In the rows, zero is written as 128.
One turn sends every row of this set to another row. A few are shown first. Where does it send the rows asked after them?
q_505: 121 144 137 107 139 115 123 141 126 117 118 132 134 102 120 99 131 115
 117 129 113 116 117 140 131 139 126 146 116 107 122 109 122 110 135 108
 133 134 130 110 109 138 181 102 87 113
q_261: 136 145 162 115 144 108 130 123 130 127 127 121 147 94 130 88 105 114
 155 146 109 132 118 131 124 145 132 128 141 99 132 143 148 125 127 126
 144 132 112 127 131 130 129 141 134 102
q_954: 107 135 116 94 154 91 131 150 108 104 141 131 154 106 110 83 121 125 132
 150 139 124 117 120 137 139 120 144 100 119 128 129 138 131 140 141 141
 149 140 106 149 139 147 127 97 127
q_365: 117 136 135 112 163 111 138 141 127 107 133 129 124 107 140 116 121 101
 127 147 139 117 118 138 140 139 147 128 119 96 115 111 144 111 117 129
 138 155 148 135 153 127 158 114 92 124
q_236: 104 133 123 105 143 119 115 141 128 92 144 106 141 98 116 84 117 135 115
 151 130 105 118 120 137 126 142 133 123 112 126 126 127 126 98 123 114
 140 145 119 124 133 161 112 117 119
q_129: 131 139 146 121 127 108 121 141 143 139 129 111 137 107 137 92 98 112
 168 160 102 138 115 107 133 135 138 126 131 98 139 136 140 122 141 139
 145 138 117 117 134 125 152 129 129 101
q_732: 110 142 140 120 149 119 135 128 129 116 123 122 130 98 129 76 130 122
 113 129 113 125 106 140 123 133 123 134 126 102 120 109 138 125 136 105
 130 126 135 108 115 138 171 95 92 115
q_298: 132 143 161 111 142 103 124 131 127 134 125 122 147 87 135 95 113 111
 157 157 108 138 117 131 120 153 134 130 141 97 122 141 151 127 125 124
 148 135 115 117 129 125 137 139 138 103
q_229: 124 144 143 112 129 97 119 138 138 145 127 114 136 104 142 92 104 114
 163 167 104 138 109 102 129 138 141 134 132 93 127 146 143 125 132 141
 142 138 121 112 134 125 152 126 135 101
q_707: 119 145 136 114 134 117 126 137 120 101 123 119 123 102 131 91 133 107
 116 127 118 113 126 132 126 126 132 144 132 110 124 97 140 119 123 110
 129 136 136 113 121 132 160 95 92 115
q_640: 110 134 115 105 146 103 122 160 111 104 146 112 152 97 115 85 114 120
 133 144 147 120 118 120 133 140 140 149 116 108 109 110 137 129 138 146
 146 154 145 121 148 137 148 117 104 130
q_878: 127 157 130 117 114 108 122 142 143 149 131 121 122 106 121 114 105 125
 152 154 119 132 103 104 118 136 127 120 125 93 126 129 122 128 127 143
 126 148 119 118 124 125 144 128 136 99
q_734: 99 134 114 112 155 98 122 152 116 123 142 120 150 94 115 87 118 128 123
 155 151 137 108 128 135 133 132 130 105 114 112 116 134 130 150 140 143
 147 136 104 149 132 142 122 102 133
q_153: 131 152 154 106 135 109 119 130 128 136 118 130 133 95 124 104 124 123
 144 148 122 130 111 121 99 156 123 115 138 98 116 132 127 126 120 129
 133 139 116 127 122 125 128 133 146 103
q_88: 111 137 134 98 162 105 148 138 123 113 136 146 127 106 127 112 131 115
 130 153 132 129 115 145 145 147 131 131 103 96 124 125 134 104 123 129
 144 164 132 123 145 128 169 112 94 118
q_42: 103 131 134 119 171 116 139 135 136 122 130 136 123 102 139 101 130 108
 123 159 131 134 104 141 136 138 130 121 107 96 121 110 138 108 133 124
 143 152 139 127 151 122 162 106 91 125
q_625: 118 151 132 109 118 99 118 140 141 148 120 122 126 109 126 108 113 123
 148 152 116 130 103 96 109 138 124 122 129 89 118 134 125 128 127 143
 129 139 120 118 128 130 143 124 143 104
q_737: 101 137 131 104 154 114 116 134 126 111 142 111 140 97 117 73 116 150
 109 151 136 122 109 129 136 131 139 117 117 118 121 137 121 135 118 120
 115 129 148 107 122 137 162 113 113 119
q_550: 138 163 147 108 130 111 127 124 122 137 128 131 131 95 116 100 118 126
 144 140 126 132 108 123 109 149 121 121 134 100 121 133 123 127 122 133
 131 143 117 129 123 125 121 133 140 99
q_727: 110 133 130 97 153 112 108 142 129 105 132 116 147 108 113 86 115 134
 115 152 120 106 114 121 137 135 132 129 106 122 138 138 119 125 113 115
 116 125 150 113 122 138 169 124 103 116

q_734 -> q_42
q_129 -> q_261
q_298 -> q_153
And these:
q_727 -> q_954
q_640 -> q_365

One turn sends every row of this set to another row. A few are shown first. Where does it send the rows asked after them?
q_282: 98 145 111 127 126 130 157 152 122 110 125 125 138 127 121 143 134 109
 119 121 121 118 127 146 152 120 95 116
q_300: 120 154 122 130 140 116 129 131 100 132 119 143 117 117 109 140 146 118
 153 117 118 111 112 121 132 122 111 147
q_958: 103 132 110 114 124 116 152 114 113 113 131 126 140 146 134 125 150 130
 124 146 93 125 113 142 133 121 121 139
q_97: 111 136 113 118 123 147 134 124 120 117 148 153 113 125 114 131 138 116
 135 123 125 149 128 127 141 109 123 116
q_679: 118 139 133 136 136 123 152 138 147 114 141 141 128 134 107 140 149 123
 123 144 117 141 142 120 125 118 99 122
q_508: 115 147 121 129 142 136 128 143 113 108 146 133 133 135 108 139 133 118
 109 141 112 113 111 121 146 148 122 133
q_728: 116 116 111 135 145 111 120 127 98 124 128 131 164 142 123 132 143 125
 127 135 116 122 123 133 124 131 99 133
q_212: 110 113 97 137 132 133 128 105 127 133 122 124 126 127 111 150 132 110
 142 129 101 132 97 126 148 121 103 129
q_698: 104 129 113 143 122 112 132 101 117 120 139 119 121 121 118 124 144 125
 145 142 120 123 115 160 120 130 103 114
q_319: 117 147 109 140 117 127 131 118 128 115 125 147 140 162 120 115 126 121
 142 128 102 140 110 146 138 124 119 132
q_515: 137 108 115 131 124 119 121 134 130 133 114 120 118 136 119 127 137 124
 117 127 129 136 111 136 121 137 99 140
q_421: 127 135 92 140 149 130 147 110 134 119 123 134 119 128 106 139 145 126
 122 114 125 131 108 131 116 126 115 115
q_641: 138 150 124 104 129 120 139 123 118 129 123 146 118 138 105 140 161 128
 148 122 125 113 131 129 143 117 113 122
q_417: 131 150 122 112 136 123 155 134 103 136 110 134 116 134 110 132 145 112
 135 122 132 114 118 122 140 125 113 148
q_592: 127 142 135 121 123 115 124 132 112 127 110 138 112 123 109 145 151 110
 150 126 125 112 135 126 142 122 89 126
q_948: 133 104 117 131 138 130 143 128 115 140 137 133 119 133 117 124 155 123
 149 151 122 143 105 136 127 117 95 129
q_961: 118 132 125 137 130 118 127 131 128 121 143 141 129 144 101 136 135 130
 133 143 147 148 131 121 122 117 104 115
q_487: 111 142 103 147 115 121 121 116 124 120 133 134 138 154 102 118 128 116
 148 126 108 126 106 152 151 137 112 116
q_718: 117 130 122 126 143 138 155 142 108 119 145 134 129 122 130 128 145 109
 139 145 98 108 108 139 151 122 99 111
q_246: 126 132 117 139 131 115 150 127 135 113 114 123 135 151 112 112 141 109
 138 132 82 132 117 151 142 141 102 120
q_897: 99 127 128 123 112 125 143 138 111 127 141 114 122 129 119 143 158 123
 129 136 105 133 145 119 129 126 97 138
q_357: 120 145 120 108 148 113 136 134 94 121 104 142 118 127 107 135 151 117
 145 138 115 116 120 125 152 120 112 130
q_346: 122 136 120 135 153 126 133 143 111 127 134 104 126 132 100 146 130 132
 126 144 117 121 107 118 134 151 112 123
q_231: 119 136 116 126 132 129 155 120 106 118 129 106 98 125 118 129 143 118
 120 132 122 124 120 119 115 140 113 110
q_887: 124 122 112 124 128 136 114 126 93 127 154 130 138 135 115 135 139 111
 135 113 117 124 110 113 134 137 118 124
q_470: 113 148 118 143 120 122 141 109 129 127 119 113 132 154 113 123 111 118
 137 121 103 130 136 131 131 139 110 119
q_998: 138 143 136 122 138 113 138 126 107 136 126 146 123 123 107 122 155 114
 150 127 132 115 136 140 130 126 102 138
q_541: 129 133 121 124 125 142 156 108 139 135 142 130 143 135 133 136 122 116
 140 119 108 122 123 142 138 116 109 120
q_714: 120 122 124 134 128 118 134 152 135 122 149 139 140 142 94 142 159 120
 135 143 127 140 121 131 142 122 91 126
q_107: 107 133 120 123 127 124 123 141 132 134 143 126 146 127 122 151 135 144
 136 120 94 118 132 133 144 122 109 132
q_167: 102 141 107 144 117 127 137 108 133 123 114 118 128 152 97 132 132 113
 130 129 94 139 134 131 144 141 108 134
q_347: 112 135 114 146 132 114 148 134 126 128 115 113 134 145 106 116 128 120
 155 134 98 147 117 158 139 133 100 123
q_816: 107 136 110 124 143 128 141 122 133 118 131 145 113 118 111 116 134 129
 118 146 124 128 131 160 148 123 120 116
q_388: 132 145 126 134 154 133 139 153 119 110 133 130 121 130 121 131 121 122
 124 141 120 126 94 130 132 137 116 118
q_438: 103 133 115 126 126 122 149 131 112 121 129 114 126 118 120 119 116 102
 133 110 123 152 120 149 129 127 119 132
q_924: 122 110 115 109 114 118 124 122 120 107 123 116 135 138 116 133 148 100
 124 118 104 141 128 142 144 138 105 117

q_961 -> q_346
q_592 -> q_357
q_212 -> q_924
And these:
q_167 -> q_246
q_897 -> q_718
q_515 -> q_728

One turn sends every row of this set to another row. A few are shown first. Where does it send the rows asked after them?
q_494: 130 113 106 103 114 120 114 125 132 125 121 102 127 99 134 124 131 131
 108 121 126 121 141 146 129 135 154 145 119 152 132 112 134 154 142 139
 116 133 106 87 138 139 111 116 142 118 140 163 131 135 125 139 101 126
 124 115 113 115 107
q_611: 132 147 135 129 109 116 122 140 142 152 129 128 136 143 141 115 140 129
 134 130 160 97 143 137 152 141 146 136 129 143 124 142 137 152 123 125
 112 151 136 136 167 133 153 137 142 128 118 135 128 122 125 110 130 138
 130 127 122 128 119
q_169: 144 143 136 125 101 119 111 154 134 147 120 118 143 141 130 114 134 131
 126 114 128 100 148 134 122 140 141 122 137 139 123 137 138 142 114 117
 134 137 132 134 162 129 145 156 141 133 121 123 155 130 131 112 130 146
 126 119 124 123 133
q_729: 125 134 129 136 110 111 132 138 151 136 128 126 136 133 156 101 142 139
 134 133 145 115 127 139 141 120 148 141 125 128 114 139 131 146 125 122
 105 154 136 141 142 142 132 124 146 102 114 106 134 117 143 114 135 142
 128 137 140 120 123
q_210: 131 141 132 133 116 120 125 150 127 134 128 117 136 132 142 95 143 125
 132 146 155 109 138 133 142 128 161 138 138 134 140 145 140 158 134 123
 116 163 138 148 153 148 143 140 136 134 128 133 112 106 124 110 122 140
 119 136 129 118 124
q_527: 123 113 102 105 109 113 125 133 120 119 107 100 128 94 127 123 140 134
 115 117 130 125 142 151 138 129 156 145 119 139 134 117 135 151 143 133
 112 143 120 90 133 146 119 122 152 116 131 162 129 137 130 124 97 121
 126 128 115 122 104
q_67: 147 133 131 136 113 113 129 144 122 142 129 109 128 119 160 97 129 128
 137 137 158 114 120 138 123 124 168 113 137 138 136 136 126 138 134 109
 136 156 132 149 141 132 127 124 126 133 123 136 123 129 129 109 120 141
 97 133 130 129 138
q_305: 158 137 115 126 101 111 98 135 124 150 119 136 143 141 126 114 126 139
 131 130 133 99 143 140 124 125 132 125 118 151 124 139 129 152 118 120
 129 136 132 146 124 138 145 142 136 126 116 127 153 120 121 119 118 135
 128 135 133 126 141
q_218: 168 135 122 133 114 117 104 145 123 137 119 124 146 133 135 100 130 140
 123 145 136 113 143 136 103 120 143 130 134 153 140 130 136 159 132 115
 133 152 137 153 138 140 126 141 130 128 124 129 135 113 120 118 115 139
 119 144 132 109 143
q_465: 164 128 123 134 112 125 109 148 117 146 135 117 124 126 152 92 125 128
 133 136 134 93 124 143 133 132 164 125 129 158 142 132 138 161 143 128
 128 134 117 151 140 140 131 133 122 133 138 128 118 110 122 129 117 134
 109 124 136 125 147
q_203: 124 114 105 104 113 113 123 125 122 124 110 97 129 95 134 122 131 136
 114 115 129 125 137 145 130 130 158 135 119 140 131 115 132 142 139 126
 118 132 110 86 135 135 110 112 143 117 135 164 135 141 132 129 100 126
 119 118 115 121 108
q_569: 136 115 108 93 114 115 126 124 115 117 114 107 117 101 134 124 132 154
 120 115 129 124 137 141 126 134 153 125 114 146 121 121 143 151 142 135
 115 132 106 93 134 142 109 115 140 115 128 160 130 145 129 127 106 118
 115 126 103 120 116
q_782: 141 111 113 91 115 114 123 130 125 118 115 112 129 109 130 131 131 145
 108 117 137 138 157 136 122 140 149 141 118 148 126 115 140 154 141 136
 104 142 121 86 138 144 110 126 143 113 131 153 122 147 124 127 106 126
 122 126 100 118 115
q_237: 147 135 135 133 116 122 120 171 122 134 124 109 140 134 137 99 134 135
 121 119 134 111 152 127 119 124 158 126 147 136 135 128 150 148 130 119
 123 138 138 144 169 135 134 148 125 135 132 123 130 120 127 108 126 148
 119 125 132 121 142
q_457: 127 109 118 90 110 111 127 142 124 114 118 106 120 106 129 124 129 144
 116 113 131 138 148 139 132 135 157 134 117 136 125 121 143 154 136 145
 104 139 112 90 136 146 117 127 143 117 133 155 119 152 123 127 103 130
 119 123 101 129 116
q_975: 140 124 132 135 104 117 122 157 141 133 131 116 142 134 147 100 144 133
 119 115 119 103 143 136 134 129 157 144 131 137 120 130 133 142 124 129
 114 140 135 137 153 144 131 149 147 110 120 89 134 122 145 126 144 142
 126 122 139 114 127
q_348: 127 108 106 103 110 116 127 148 126 122 113 97 122 97 127 128 133 134
 110 110 124 127 147 152 130 123 153 143 125 144 129 108 140 152 143 144
 110 137 120 90 144 144 118 127 150 116 134 161 128 147 126 124 99 129
 124 121 115 125 113
q_112: 132 114 112 94 107 111 123 129 118 110 119 107 118 100 130 121 140 142
 122 118 131 127 138 145 136 140 162 133 113 140 125 124 137 155 142 142
 113 145 108 92 131 149 115 128 147 114 125 157 120 149 127 124 104 119
 115 130 100 122 106
q_86: 160 120 121 140 108 113 117 133 142 148 132 127 136 130 162 99 136 143
 129 130 131 93 122 148 140 130 156 140 116 158 130 128 124 152 134 130
 114 138 128 145 140 136 122 122 144 103 118 99 123 120 136 138 135 127
 124 135 145 123 130
q_478: 148 119 122 135 110 111 120 146 144 143 121 126 147 133 148 105 126 153
 119 129 119 113 136 137 112 109 139 134 123 144 124 132 128 141 117 127
 123 138 136 149 131 139 122 131 145 106 117 99 140 130 134 136 132 144
 125 134 145 122 140
q_854: 136 124 138 138 103 115 136 146 153 147 129 111 128 120 168 98 130 138
 135 125 130 106 106 145 133 131 159 126 128 137 126 139 123 137 124 125
 128 148 125 141 145 133 124 125 148 109 119 103 131 133 145 131 135 142
 111 126 137 129 132
q_488: 138 113 112 89 115 122 125 128 123 122 114 106 123 105 130 128 127 149
 108 118 123 124 143 137 124 144 147 137 115 153 130 122 145 156 143 142
 117 135 109 91 138 146 111 126 145 119 136 153 123 139 129 139 108 121
 117 118 100 116 116
q_337: 137 132 135 130 103 109 130 140 139 162 127 122 131 129 153 117 122 131
 138 133 160 104 124 145 136 129 149 117 125 145 132 146 118 137 118 125
 134 156 136 146 142 130 146 128 144 132 113 139 127 145 122 120 123 142
 108 129 122 145 132
q_898: 134 112 105 105 114 114 117 132 134 124 118 103 127 100 131 131 132 135
 105 121 131 131 150 150 117 124 148 146 123 151 127 105 134 154 143 141
 114 142 118 91 139 139 111 120 146 113 131 164 134 145 122 128 100 131
 123 125 113 116 111
q_773: 164 123 120 130 96 113 109 141 116 160 134 124 129 131 145 111 125 126
 136 121 140 83 132 150 146 139 159 122 117 162 132 133 119 146 129 130
 130 129 127 145 135 136 147 139 136 131 119 123 127 134 124 127 126 129
 111 122 133 141 138

q_478 -> q_729
q_494 -> q_348
And these:
q_465 -> q_237
q_112 -> q_488
q_337 -> q_305

